In the rows, zero is written as 128.
Where one turn sends some rows of the set: a few examples, then the rows asked:
Serid: [ 97 130 117 128 145 150 149 121 130 137 140  88 119 109  96  77 138]
Tar: [154 135 146  95 114 130 102 134 103 151 167 112 127 102 125  99 114]
fogi: [124 132 157 124 134 152 102 108  81 141 142 113 148 132 111  97 139]
bonof: [146 127 137 117 134 136 109 145 112 117 127 114 116 150  84 102 110]
guk: [145 124 134 142 129 109 151 124 122 151 116  94 126 122 148  79 106]
Sebif: [104 129 111 128 121 142 108 138  78 129 108 125 122 125 124  97 128]
gol: [ 95 122 121 124 149 142 149 117 123 143 146 105 121 100 106  75 152]
Vub: [ 99 140 125 136 143 148 156 132 138 126 139 100 132 139 104  80 125]
Gur: [109 163 134 131 120 144 132 123 124 172 159 113 131  99 139  87 129]
Savo: [125 154 148 115 119 124 120 139 114 138 101 113 130 152 100  76 119]
vene: [119 111 124 100 131 134 144 129 103 123 145 102 119  93 122  45 124]
gul: [126 121 136 116 170 125 146 131 120 133 144 131 124  91 116  71 148]
zubav: [115 148 121 103  90 128 112 136 102 163 138 106 121 105 136  90 117]
lita: [150 105 137 130 133 110 133 112 111 140 138 119 139 132 141 121 125]
Banur: [123 147 130 125 123 154 146 124 129 108 157 138 132 135 118  65 112]
Degi: [138 135 120 125 135 143 122 144 112 140 175 133 119  91 144 105 113]
mok: [155 125 136 121 141 146  96 134 100 127 136 114 104 120  82  98 116]
makun: [118 134 106 124 123 140 129 153 118 152 151  86 105  92 130  91 105]
Talud: [139 129 123 130  97 113 134 103 118 145 126 136 129 132 146  99 120]
Muso: [133 139 131 109 138 113 114 156 122 168 130  96 112  98 114 111 126]
ribod: [125 150 150 127 124 135 104 124  89 162 106 115 113 117 104  65 131]
luvu: [133 156 147 118 128 124 110 135 103 152  94 113 118 120 101  66 126]
fifil: [132 131 163 126 136 145  98 114  72 152 135 116 133 122 113  82 137]
nole: [124 115 111 152 111 133 147 109 118 144 137  95 122 130 145  99 109]
tebu: [162 106 139 119 114 112 131 109 120 145 137  87 123 132 120  98 107]
Vaga: [131 130 134 120 172 131 144 138 118 119 141 143 136  99 126  79 140]
vufir: [142 143 154 115 147 126 130 146 116 162 157  93 134  91 139  82 116]
viv: [125 126 133 114 135 139 152 144 116 107 141  94 134 133 122  55 101]
Mem: [114 138 128 120 129 131 111 132 110 163 156 124 133 108 129 131 142]
kamo: [131 134 141 128 167 133 152 146 130 112 141 130 141 130 120  80 123]
Ruz: [129 137 161 117 129 140 112 122  98 127 137 118 152 158 105  98 127]
tunet: [139 127 119 135 111 110 137 111 139 157 115 105 109 130 115 104 119]
Nur: [172 120 132 143 135 119 141 121 130 135 140 124 113 118 136  93 101]
Fudu: [109 133 120 125 118 137 116 142  96 118 115 129 130 155 114 105 121]
mava: [128 113 132 103 141 137 143 135 100 115 143  87 134 103 125  51 116]
nufe: [121 148 121 119 117 156 139 109 124 122 156 142 122 106 114  59 127]
pofa: [142 118 131 130 142 145  95 137  87 140 128 110  95 113  90  94 121]
fus: [147 129 140 153 123 136 143  92 131 149 155 119 129 129 134 101 117]
vinu: [114 125 118 138 130 145  99 133  74 140 118 134 109 117 119  97 131]
legaf: [123 127 123 110 123 149 138 109 114 124 165 137 117  96 115  56 132]

gol -> fifil
Mem -> vufir
mava -> Sebif
Where do these go?
fus -> tebu
kamo -> Savo

